Each row has a name. Each question is about the rows just above it. Places in a row count from 0.

-.74; .05; -.74; .49; .68; -.45; .39; .14; -.20; .23; -.44; .82; .46; .26; -.09; .78  makev
-.65; .10; -.81; .24; -.23; -.14; .34; -.55; .35; -.74; -.48; -.34; -.29; .10; .19; .24  moruk
-.16; .08; -.16; .52; .27; -.45; .11; .19; -.61; .77; .09; .66; .15; -.07; -.02; .03  luv
-.61; -.34; .21; -.78; .00; -.29; -.45; .76; .76; -.40; -.78; .37; .82; -.16; -.49; -.21  moz
.09; .33; .72; -.38; -.68; .80; -.08; -.45; -.72; -.42; -.70; -.38; .10; -.24; -.15; -.68  guvo
.32; .46; .46; .74; .00; .20; -.23; .54; -.60; .15; -.46; .32; .27; .64; -.10; .83  tol
.09; .33; .72; -.38; -.68; .80; -.08; -.07; -.72; -.42; -.70; -.38; .10; -.24; -.15; -.68  Vaf
Repeated in luv:  -.16
Which row holds -.74; .05; -.74; .49; .68; -.45; .39; .14; -.20; .23; -.44; .82; .46; .26; -.09; .78?  makev
Table of tags by key:
.01 -> Q872
.00 -> Q330
.83 -> Q471
-.38 -> Q906
.74 -> Q257
.75 -> Q905
The tag of tol, keyed by place 3:  Q257

-.23; -.26; .41; -.13; .33; .08; .10 -> tol
.49; .13; .42; .02; .92; .29; -.23 -> moruk
.19; -.28; .18; -.23; .47; -.26; .00 -> Fuzol
-.21; -.31; .42; -.11; .32; .07; -.31 -> Vaf
.14; -.04; .42; .14; .14; .30; -.24 -> guvo
.12; -.28; .36; -.39; .39; -.06; -.05 -> vip
Table of tags by key:
-.21 -> Q246
-.24 -> Q251
-.23 -> Q227
.34 -> Q424
.10 -> Q637
.33 -> Q282
-.20 -> Q248
The tag of tol, keyed by place 0:  Q227
.12; -.28; .36; -.39; .39; -.06; -.05 is in which row?  vip
Repeated in guvo:  .14
The row with .49; .13; .42; .02; .92; .29; -.23 is  moruk
Which value appears more than once in Vaf?  -.31

-.93; -.93; .88; .51; -.74; -.24 = Fuzol
.54; .95; .13; -.22; .97; .79 = guvo
-.03; .04; .53; -.21; .32; .50 = makev
.05; .55; .50; -.08; .67; .22 = moruk
.63; .75; .80; .07; .24; -.01 = tol
.20; .50; .69; -.15; .28; -.03 = gudur
-.04; .39; .50; -.27; -.08; -.35 = Vaf
-.28; .41; .50; -.28; .78; .55 = luv
-.11; .81; .63; .42; .42; -.04 = Senek
-.61; .21; .96; -.04; -.40; -.20 = moz
-.11; .78; .48; -.13; -.04; -.26 = vip
.21; .44; .83; -.45; .36; .76 = rad
Repeated in luv:  -.28
The value that Fuzol holds more than once:  -.93
Table of tags by key:
-.15 -> Q549
-.22 -> Q22
.28 -> Q482
.50 -> Q772
Look up the entry of gudur at place 3 in the table:  Q549

.02; .00; .00; .00; -.05; .00; -.06; -.06; -.01; .00; .02; .02 : makev
.16; .78; .37; .05; -.33; -.42; -.57; -.18; -.33; .06; .57; .29 : rad
-.11; .01; -.09; .10; .18; .01; .01; .00; .06; .13; -.10; -.16 : Vaf
-.04; -.05; -.14; .16; .21; .10; .03; -.10; .13; .14; -.10; -.17 : vip
The value that vip holds more than once:  -.10
The value that rad holds more than once:  -.33
key -> tag
.15 -> Q236
-.05 -> Q508
.16 -> Q422
-.04 -> Q240
-.11 -> Q183
Look up the entry of vip at place 0 in the table:  Q240
Whose row is -.11; .01; -.09; .10; .18; .01; .01; .00; .06; .13; -.10; -.16?  Vaf
The value that Vaf holds more than once:  .01
Where do .16; .78; .37; .05; -.33; -.42; -.57; -.18; -.33; .06; .57; .29 appear?  rad

